In the data rows, 128 means zero.
Some points, each followed by its number:
165/72/152/180/141/85/123/174/90/177/128/156/113/166/156/162/143/173/90/41/145/117/137/127 0
136/108/105/153/92/115/152/78/102/90/158/122/128/140/105/115/125/120/120/111/132/167/151/137 1
179/148/134/75/200/118/96/162/135/122/119/129/88/67/150/152/136/173/175/143/134/84/119/144 2
136/133/143/139/103/126/109/146/116/116/117/115/104/114/108/160/128/124/115/130/93/139/137/114 3
145/89/117/125/135/163/127/119/188/127/161/118/126/114/121/114/137/111/168/124/106/114/145/101 4
163/95/129/108/164/90/164/98/187/127/167/111/138/97/99/102/120/132/171/176/200/119/147/132 5
143/131/141/103/142/125/109/155/103/150/122/110/96/126/136/124/147/146/137/97/120/93/119/126 6
93/164/132/113/100/138/109/144/111/121/103/104/127/121/105/178/137/113/107/136/86/126/126/105 7
11/239/162/120/117/118/69/133/68/82/105/44/160/148/77/255/121/138/67/208/36/133/62/157 8
105/138/131/116/131/91/126/127/183/182/137/114/162/147/118/114/120/115/131/152/186/152/137/114 9
147/106/129/255/90/242/60/40/199/100/252/111/181/155/165/146/131/107/65/228/123/153/147/219 10
151/93/115/117/141/172/151/135/239/118/98/115/128/75/153/109/125/161/158/102/134/129/161/144 11
118/173/138/121/139/99/165/101/109/104/110/101/172/131/92/154/92/132/76/183/168/130/81/180 12
175/135/143/93/152/77/192/108/178/127/105/134/137/82/65/110/101/141/153/176/223/106/132/121 13
122/128/127/126/113/123/143/105/120/131/119/129/136/139/125/95/113/111/111/124/145/150/129/147 14
117/135/142/155/139/125/105/141/94/145/126/152/140/136/140/155/127/143/105/133/145/118/120/116 15
53/183/93/117/69/148/108/147/101/86/116/49/121/159/100/174/138/123/92/120/31/140/119/86 16
118/160/181/138/142/118/72/164/92/162/113/104/131/142/147/187/146/166/116/140/141/106/119/151 17
105/157/141/122/88/127/111/174/111/147/96/128/98/161/147/136/122/118/93/96/54/188/127/154 18
131/122/119/108/125/120/154/125/136/133/131/128/125/138/117/109/124/107/130/103/114/141/131/132 19
105/127/140/138/114/94/147/112/157/162/114/137/148/144/133/121/134/117/126/131/178/169/155/123 20
54/193/121/135/66/153/91/134/98/108/119/93/131/137/101/189/132/105/85/147/53/122/112/103 21
134/145/165/111/74/118/84/165/122/162/116/149/104/121/129/124/131/106/127/112/93/128/127/115 22
137/129/74/121/44/101/147/67/96/84/141/128/122/147/86/95/120/63/127/119/115/241/156/107 23
127/110/123/119/143/122/134/194/120/126/106/151/111/118/168/129/132/133/117/80/57/127/108/120 24
134/96/151/169/142/156/108/163/135/135/118/133/125/123/166/136/129/151/99/113/119/94/108/143 25
98/174/156/126/126/86/111/148/117/136/99/123/133/138/103/192/121/135/117/155/149/149/133/122 26
122/134/182/162/155/126/81/95/141/145/185/109/155/131/160/139/116/148/129/173/209/89/125/199 27
144/87/120/186/91/150/159/62/143/116/200/144/152/162/142/98/132/94/136/112/167/163/165/155 28
122/98/102/86/185/137/143/104/168/162/139/116/146/112/148/66/155/168/195/140/201/99/157/122 29
184/76/147/163/192/151/123/163/194/133/98/150/112/64/170/89/105/187/150/157/179/87/107/180 30
152/111/151/95/167/87/179/111/162/105/111/150/154/83/79/117/105/135/151/176/221/120/145/91 31
139/135/134/111/152/110/106/154/76/169/105/137/103/139/162/125/153/166/137/85/130/122/118/112 32
126/79/111/95/195/135/167/116/182/149/121/115/138/108/144/78/140/142/199/134/198/73/133/112 33
131/129/110/97/138/150/136/118/164/122/129/113/128/108/116/131/134/117/162/132/115/123/152/122 34
169/159/151/124/130/72/166/145/71/171/110/107/121/130/126/74/119/141/74/80/185/111/83/123 35
New points follow, each followed by the numbers of its two nearest points above by angle, seen from the average point of the numbered points, nearest first.
119/107/128/166/103/168/119/121/138/136/133/145/153/144/135/129/138/133/117/114/137/132/143/90 28 10
127/131/119/109/135/127/140/176/129/125/98/144/110/114/138/133/114/127/115/104/87/124/102/128 24 18
133/128/125/124/116/136/133/111/134/121/128/134/126/131/131/111/124/113/135/126/126/147/138/133 23 14
136/132/130/115/128/129/127/156/128/124/114/138/118/120/135/133/130/145/125/117/98/119/117/128 24 6
131/110/108/164/96/160/138/61/155/101/189/150/147/146/135/113/123/102/146/132/145/150/175/131 28 1
123/123/122/110/159/94/175/107/135/139/65/92/122/107/119/83/122/163/105/115/183/123/110/141 35 13
133/120/127/130/127/122/156/121/110/139/113/110/130/126/115/107/118/145/110/105/164/117/110/126 35 14
126/121/112/128/143/144/134/131/123/123/124/139/130/127/138/126/132/136/128/124/121/121/111/116 24 25
152/124/130/153/134/146/139/162/129/115/117/122/112/139/141/155/114/123/84/117/79/132/93/158 24 25
117/123/113/173/71/165/124/106/121/143/157/154/168/151/104/124/132/115/107/112/153/129/128/94 28 1
142/142/130/123/128/103/154/124/112/138/100/124/118/123/134/87/118/118/102/98/165/131/104/146 35 14
132/133/134/112/143/103/154/118/143/122/119/136/136/111/109/127/119/129/148/140/168/124/131/111 31 13
101/199/181/82/30/17/104/170/136/119/105/122/86/151/123/142/115/50/83/74/2/254/133/217 18 22
105/168/155/104/142/87/109/137/102/170/126/119/127/146/139/157/143/137/143/122/147/123/137/145 17 26
153/142/120/70/186/125/119/175/136/144/92/144/95/107/182/116/114/182/126/102/113/133/88/202 2 24
117/142/161/145/90/121/118/166/106/122/141/122/125/124/101/140/121/127/99/127/93/94/88/140 21 3
128/144/124/122/168/134/115/122/122/134/105/126/138/121/141/145/129/152/148/137/157/125/118/134 2 29
95/146/126/96/118/114/143/133/106/153/76/109/119/156/134/114/132/137/95/88/121/165/112/142 18 14
119/140/114/115/162/113/149/111/110/102/120/165/140/130/124/153/94/128/123/144/150/156/124/141 12 31
55/159/93/114/114/158/140/103/59/97/126/125/151/128/114/149/145/71/102/164/93/109/71/87 21 7
146/116/125/116/141/118/130/140/98/133/110/131/107/133/145/135/144/141/130/106/113/121/125/121 32 6
110/176/144/124/125/110/120/125/89/121/113/129/129/148/128/163/111/116/91/141/106/173/113/148 8 18
121/112/110/134/56/173/187/71/146/111/162/139/164/201/87/51/114/65/84/98/135/168/113/124 14 28
194/149/108/97/182/128/131/160/138/99/130/123/98/89/117/135/130/165/150/148/119/102/101/140 2 30
132/137/121/116/149/124/145/112/134/114/134/133/130/120/117/131/119/118/143/151/143/136/124/112 31 13
139/112/125/117/178/96/87/163/71/210/107/129/96/167/172/157/174/186/153/64/136/112/151/79 32 6
114/84/181/232/147/200/88/255/176/151/0/130/128/77/164/188/80/188/37/102/88/78/82/85 25 24
140/127/137/125/145/139/108/142/138/140/127/136/116/120/143/126/133/136/148/130/127/118/133/131 2 6
109/134/125/136/102/134/143/102/127/123/139/145/147/152/105/125/115/89/108/109/113/159/123/111 23 14
123/142/120/142/94/133/152/82/133/114/145/137/143/162/102/115/116/79/97/122/112/164/128/128 23 1
